In the rows, 128 means zero.
One turn sends every row of this set to another row. A few are shown first. Where does it send the rows asked after them?
J_462: [168 121 128 110 104 104 107 125 105 166 120 144 114 147 121 152 127  77
 144 145 112 112  93 137 166 161 146 111 148 143 143 143 123 118 123 141
 137 153 155 138 102 121 130 112 101  89 106 137 119 123 141]
J_155: [140 117 130 119 110 110 104 111 118 178 114 140 112 144 124 125 123 104
 113 159  85 146  85 136 166 159 176 115 157 161 182 142 120 115 103 123
 115 159 150 136 116 123 132 121 105 120 107 160 158 159 140]
J_333: [159 134 142 119 101 110  98 114  94 161 120 144 117 142 119 138 118  77
 142 145 114 128  94 138 166 161 161 119 152 146 140 147 119 115 127 144
 128 160 155 139 107 117 111 101 108  97 103 134 121 115 147]
J_977: [138 111 155 108 180 113 124 125 111 117 135 152 149 132 149 152 104 157
  84 166 108 129  98 126 161 116 162 132 138 157 172 138 133 124 135 137
 131 115 158 156  87 134 135 121  91 108 133 150 106 158 122]
J_985: [134 151 140 135 117 105 106 118 108 169 103 162 126 145 113 150 130  80
 124 149 117 127  97 129 164 140 184 128 155 188 157 159 134 130 134 143
 132 144 141 104 111 121 127 127 122  97 115 136 130 148 158]
J_30: [138 115 164 101 172 125 118 122 117 129 125 148 140 153 147 132 101 163
  80 145 112 126 120 131 151 125 173 135 146 167 165 128 131 120 158 150
 130 122 149 152  93 131 132 122  88 126 129 140 103 163 126]
J_60: [124 118 175  96 165 126 113 131 115 128 123 142 140 148 142 144  99 165
  90 137 130 124  97 129 151 128 164 145 113 151 157 149 127 134 149 133
 128 117 143 149  93 130 119 108 100 103 126 135 111 145 122]
J_424: [137 121 166 115 172 103 116 134 114 117 126 142 151 129 144 144 104 153
  85 155 120 122  99 122 157 114 159 145 128 150 164 142 136 127 133 136
 138 109 154 151  85 132 134 113  96 103 129 142 102 154 126]
J_416: [145 112 156 106 176 104 126 136 116 120 132 146 152 130 148 154 105 156
  87 159 112 115  97 124 157 116 152 136 131 152 168 139 138 129 129 135
 137 108 154 154  85 133 143 120  90 100 133 145 104 156 122]
J_117: [142 108 162  91 161 108 129 123 125 115 123 148 130 145 142 154  92 153
  95 154 132 100 114 117 162 120 151 141 133 145 142 130 138 135 121 148
 127 115 140 146 103 119 134 125  88 102 132 145 101 158 130]
J_300: [147 122 133 120 100  92  99 131 129 179 105 128 115 144 121 132 128  94
 123 148 100 128  81 129 161 155 160 125 139 150 171 144 126 120  94 120
 131 149 141 129 108 121 141 113 105 105 103 149 150 159 142]
J_873: [152 129 111 103 114 100 125 116 119 189 113 131 127 152 130 144 132 101
 127 159 111 101  68 124 175 139 168 110 182 171 147 136 103 121 104 135
 135 171 145 116  99 118 131 127  92 103 129 156 137 143 124]
J_796: [172 111 118 104 115 119 117 112  99 168 129 154 112 148 126 157 126  82
 144 154  97 117  92 143 171 166 152  97 160 152 153 140 118 116 129 140
 125 162 162 148 105 123 130 120  95  95 113 146 124 124 135]
J_563: [159 133 117 126 109 109 117 115 106 161 121 127 125 152 117 147 139  84
 134 132 107 136  70 127 175 164 159 134 141 167 152 146 124  99 118 129
 142 162 140 125  95 104 122 145 104  96 118 150 138 152 141]
J_55: [130 124 130 125 107 107 116 110 104 166 115 138 120 153 115 128 102  87
 137 144 104 122  82 136 177 139 177 119 147 168 136 151 116 105 119 133
 124 177 137 118 112  97 108 115 113 114 125 154 117 129 151]
J_719: [144 140 124 127 120  98 117 130 120 175 106 161 128 150 117 164 138  77
 127 151 110 115  95 126 165 143 171 122 147 185 158 157 138 132 129 142
 138 137 144 104 106 122 144 134 115  86 118 136 128 154 153]
J_156: [145 127 117 120 129 109 126 116 115 176 112 171 122 150 121 169 140  86
 125 159  99 119  97 131 170 147 176 110 159 192 166 153 136 130 134 141
 127 144 149 113 111 125 143 144 110  95 125 145 134 157 148]
J_274: [135 109 115 116 115 113 129 100 105 171 125 146 116 155 120 140 105  95
 138 156  89 123  79 138 179 144 177 103 156 174 146 147 113 103 123 131
 119 182 145 126 115 101 115 124 107 115 131 162 122 137 149]
J_314: [153 130 118 124 114 119 116 101 100 160 125 131 125 151 119 142 136  87
 131 136 100 149  74 131 178 164 166 129 153 172 156 147 120  94 126 129
 134 171 143 128 100 108 117 144 102 108 119 157 138 153 141]
J_858: [131 107 162  89 168 125 119 137 122 132 124 144 139 153 144 155 103 163
  91 140 129 111  95 128 151 132 156 137 110 151 160 146 130 135 145 133
 130 112 146 151  90 131 131 119  97  94 128 134 113 150 118]
J_792: [136 122 172 107 165 118 110 132 117 127 119 142 141 153 145 129  99 159
  81 139 123 121 118 128 146 121 167 143 136 161 157 133 133 121 153 152
 137 116 143 147  87 130 131 116  93 120 126 133  98 162 129]
J_794: [149 114 147  91 180 112 129 124 117 129 135 136 137 142 157 147  85 174
  93 146 123 120 112 128 146 138 155 127 136 162 157 148 136 125 140 129
 130 126 151 161 103 122 129 124  91 115 133 144 101 157 126]
J_153: [158 123 130 114 114 120 106 100  90 164 131 156 113 142 122 142 122  85
 138 153 100 138  98 143 172 162 167 108 167 155 154 147 113 114 134 140
 119 166 162 146 107 123 113 110 100 110 107 144 126 120 141]
J_593: [141 120 154  97 177 112 124 117 109 127 130 136 137 141 154 139  84 176
  91 143 127 128 114 128 144 136 159 134 138 162 155 148 133 122 142 130
 127 127 150 159 107 121 121 117  95 119 130 142 100 153 132]
J_216: [150 107 119 112 110 102 111 122 131 183 112 138 111 145 126 138 131 100
 117 156  89 129  80 135 164 161 161 113 150 157 180 140 126 119  95 122
 123 154 146 136 112 127 146 124  99 108 107 158 156 164 136]
J_630: [141 145 127 114 111  99 110 109 107 182 111 126 128 148 125 126 123 103
 123 155 118 116  73 123 175 135 180 123 183 171 142 143 100 117 110 136
 131 174 141 111 101 118 113 114 101 115 124 149 136 137 133]
J_265: [145 125 162  96 173 101 121 127 112 124 127 132 141 142 155 141  84 171
  92 137 133 123 113 124 143 134 155 139 129 159 148 152 137 126 137 130
 136 123 147 155 103 118 123 115  94 112 130 138  99 153 131]
J_697: [146 140 123 111 108  92 114 120 117 184 110 122 130 147 127 134 126 100
 129 152 120 100  68 121 173 139 167 120 173 169 140 141 106 122 104 135
 140 168 138 112  94 116 125 114  99 101 125 150 134 140 131]
J_185: [140 118 126 120 101  96 122 125 114 171 111 134 119 157 117 140 109  82
 141 141 110 104  78 130 174 143 166 116 136 162 131 151 123 110 107 131
 134 167 135 115 106  95 123 118 109 103 123 151 114 135 150]
J_280: [158 127 111 123 113 115 122 108 106 163 126 130 119 154 120 149 143  87
 136 137 100 137  71 129 176 167 160 125 147 173 156 143 125  98 122 128
 139 168 143 128  97 110 125 147 103 102 121 155 139 156 139]
J_599: [124 111 163  92 174 135 119 118 111 131 126 150 138 146 147 148 100 170
  87 142 122 129  99 132 153 129 168 139 123 158 165 147 123 130 152 134
 118 123 149 156  94 133 119 114  99 110 129 138 118 148 120]
J_86: [144 106 156  96 171 121 123 131 124 130 127 149 136 156 150 143 104 162
  84 145 112 114 115 127 149 127 161 130 140 164 168 126 134 120 150 149
 135 117 149 153  91 132 144 128  83 119 132 139 102 170 123]
J_172: [132 111 166  94 168 118 123 102 112 114 125 155 126 140 142 142  87 160
  88 160 125 121 120 122 167 119 167 139 148 154 146 129 134 130 134 152
 113 127 145 149 111 122 118 121  90 118 131 149 106 157 134]
J_907: [137 100 154  86 169 118 137 109 121 117 129 154 126 144 144 157  94 158
  91 162 119 107 117 120 168 122 155 131 142 150 151 124 133 132 128 149
 120 122 147 154 108 125 131 131  84 108 136 155 107 162 129]
J_178: [144 103 106 110 112 105 136 118 117 173 120 142 116 158 121 152 113  88
 141 151  95 102  77 136 177 148 165  99 143 168 144 143 123 106 113 128
 128 170 140 123 109 100 131 129 104 104 129 159 119 142 145]
J_751: [134 119 175  99 158 111 121 115 116 112 121 146 131 142 139 142  87 152
  92 151 132 111 121 116 163 115 160 149 135 145 140 132 134 136 125 152
 123 118 139 141 106 119 123 116  93 107 126 144 102 156 136]
J_253: [134 140 128 130 129 113 115 105 106 172 113 174 123 146 118 157 133  87
 120 157 101 136  98 130 169 143 188 116 168 196 168 156 131 128 140 141
 121 150 148 112 116 123 127 136 119 103 121 144 136 153 156]
J_34: [154 139 122 128 109 113 111 107 100 161 122 127 123 151 114 137 136  84
 134 134 108 142  74 128 175 163 165 138 146 172 151 147 123  97 122 127
 140 167 140 125  97 107 115 138 106 105 114 151 136 151 143]
J_684: [138 126 142 123 102 101  95 117 118 174 108 131 116 138 120 119 120  96
 116 150  99 145  85 134 159 152 172 130 149 156 173 145 122 117  99 123
 125 157 143 127 115 123 125 111 106 117 101 149 153 155 146]
J_338: [145 112 164  99 164 114 117 141 127 131 120 140 139 157 147 141 101 158
  85 140 121 108 116 126 147 124 159 139 132 160 159 129 137 124 148 149
 143 111 144 145  87 129 144 121  85 112 129 135  96 167 128]
J_98: [137 121 164 115 176 112 118 124 105 113 130 147 152 127 146 140  98 158
  81 161 113 134 100 125 157 113 166 143 139 154 168 142 132 125 135 138
 130 117 154 154  90 132 129 112  98 111 131 146 104 152 128]
J_577: [129  99 154  86 174 133 126 127 120 135 130 151 137 149 148 158 104 169
  90 144 119 119  95 135 152 133 160 133 117 157 168 142 128 130 149 132
 123 119 149 157  96 135 131 124  94 103 131 142 115 150 115]
J_513: [145 132 115 105 120 109 121 102 108 184 118 134 125 149 129 135 126 108
 122 161 107 114  74 126 178 140 177 110 189 178 152 139  99 116 113 134
 126 175 147 118 102 121 120 122  97 115 132 157 140 141 128]
J_616: [150 115 152  92 174 105 127 131 120 130 129 134 138 143 157 149  88 171
  93 140 129 115 111 126 143 136 148 135 129 157 150 148 138 130 137 130
 137 120 149 155 102 120 132 119  89 108 130 138  98 155 128]

J_155 turns into J_684
J_314 turns into J_34
J_577 turns into J_599
Where do these go?
J_117 turns into J_907
J_977 turns into J_98
J_30 turns into J_792
J_55 turns into J_185
J_616 turns into J_794
J_156 turns into J_253
J_796 turns into J_153
J_873 turns into J_513

